Each row has a name. Each question is about the rows just above it.

<78>: [136 197 103  86 128 147 118 160 179 131 147 156 115 144 114  81 136 116
 183 118 127 121 174 103 196 108 112 152 110 143 151]
<60>: [136 197 103  86 128 147 118 160 159 131 147 152 115 144 114  81 136 116
 183 118 127 121  88 103 196 108 153 152 110 143 123]
<85>: [136 197 103  86 128 147 118 160 179 131 147 156 115 144 114  81 136 116
 183 118 127 121 174 103 196 108 112 152 110 143 123]
How many entries does [136 197 103  86 128 147 118 160 179 131 147 156 115 144 114  81 136 116
 183 118 127 121 174 103] have?  24
Whose row is [136 197 103  86 128 147 118 160 159 131 147 152 115 144 114  81 136 116
 183 118 127 121  88 103 196 108 153 152 110 143 123]?  <60>
Whose row is [136 197 103  86 128 147 118 160 179 131 147 156 115 144 114  81 136 116
 183 118 127 121 174 103 196 108 112 152 110 143 123]?  <85>
Number of entries in [136 197 103  86 128 147 118]:  7

<101>: [185 141 163 156 112]
<17>: [157 114 166 136 137]
<3>: [184 136 185 157 136]
Which value is in both <101> and <3>?  [185]
Whose row is [157 114 166 136 137]?  <17>
Which value is in both <3> and <101>?  [185]
Number of entries in [185 141 163 156]:  4
How many entries does [185 141 163 156 112] have?  5
Count of [185] in <3>:  1

<15>: [179 187 171  69 185 160 131 139 187 116 137 132 113]
<68>: [124 187 171  69 185 160 186 182  68  64  67 154  59]
<29>: [179 187 171  69 185 160 159 182  68  64 179 154  59]
Number of entries in [179 187]:  2
[179 187 171  69 185 160 131 139 187 116 137 132 113] is in which row?  <15>
How many times does <29> hold [69]?  1
Count of [179] in <29>:  2
How many entries does [179 187 171  69 185 160 131 139 187 116 137 132] have?  12
Count the entries of [179 187 171  69 185 160 131 139 187 116 137]:  11

<133>: [132 123 186 149]
<65>: [136 111 194 161]
<99>: [174 124  93  93]
<190>: [168 131 132 112]
<139>: [145 117 126 104]
<128>: [124 113 106  94]
<124>: [178  92 125  94]
<86>: [133 128 156 101]
<169>: [125 121 125 175]
<21>: [142 143 142 131]
<138>: [144 125  80 128]
<201>: [155 126  79 144]
Count the entries of [168 131]:  2
The one value in <86> and <138>:  [128]
Number of entries in [155 126  79]:  3
Which value is in both <124> and <169>?  [125]
Count the entries of [145 117 126 104]:  4
Which value is in both <124> and <128>?  [94]
Count the entries of [168]:  1

<13>: [127 121 127 152 120]
<122>: [121 121  73 121 153]
<9>: [122  73 148  73 147]
Count the entries of [122  73]:  2
Count of [122] in <9>:  1
How many times does <13> hold [127]?  2
Count of [122] in <122>:  0
Which value is in both <122> and <13>?  [121]

<8>: [198 198 191 190 182 175 168 160 149 139 129 119 108  59  90  81  73  68
  62  58  58  62  58  66  68  74  80  90  99 112 119 129 140 159 160 171
 176 186 186 191 196 197 196 194 190 186 105 172 163 152 144]
<6>: [ 86  81  72  70  64  60  58  59  58  64  70  74  83  90  99 110 121 130
 142 153 160 171 178 183 191 193 197 196 196 196 189 187 179 172 163 153
 144 134 122 113 102  93  85  76  68  65  61  58  58  57  62]
<71>: [154 144 134 122 111 101  91  85  77  68 104  62  59  60  60  63  67  70
  77  88  94 106 118 126 196 146 157 166 175 183 189 194 198 197 198 196
 193 189 181 177 165 157 148 137 127 115 108  97  86  78  72]
<11>: [ 83  92 101 111 122 134 140 151 161 171 177 186 190 134 198 197 134 193
 191 185 179 171 163 152 145 134 122 112 101  93  83  77  69  63  60  61
  58  62  62  68  72  80  87  96 105 115 125 136 148  60 166]
<116>: [ 77  72 160  59  58  56  58  60  66  73  75  86  95 105 116 125 136 146
 155 165 174 182 187 194 195 197 198 196 190 188 184 175 168 158 149 139
 128 117 109  97  90  78  73  69  64  61  57  61  59  65  71]
<45>: [190 195 199 197 196 196 192 183 178 171 160 151 141 131 120 111  99  91
  82  77  69  66  60  58  59  59  62  68  74  81  90 100 107 119 128 138
  58 161 168 177 185 191 194 197 199 199 194 191 187 180 174]
[154 144 134 122 111 101  91  85  77  68 104  62  59  60  60  63  67  70
  77  88  94 106 118 126 196 146 157 166 175 183 189 194 198 197 198 196
 193 189 181 177 165 157 148 137 127 115 108  97  86  78  72] is in which row?  <71>
Number of entries in [198 198 191 190 182 175 168 160 149 139 129 119 108]:  13
Count of [197] in <11>:  1
Where do [ 86  81  72  70  64  60  58  59  58  64  70  74  83  90  99 110 121 130
 142 153 160 171 178 183 191 193 197 196 196 196 189 187 179 172 163 153
 144 134 122 113 102  93  85  76  68  65  61  58  58  57  62] appear?  <6>
How many times does <11> hold [134]?  4
How many entries does [ 83  92 101 111 122 134 140 151 161 171 177 186 190 134 198 197 134 193
 191 185 179 171 163 152 145 134 122 112 101  93  83  77  69  63  60  61
  58  62  62  68  72] have?  41

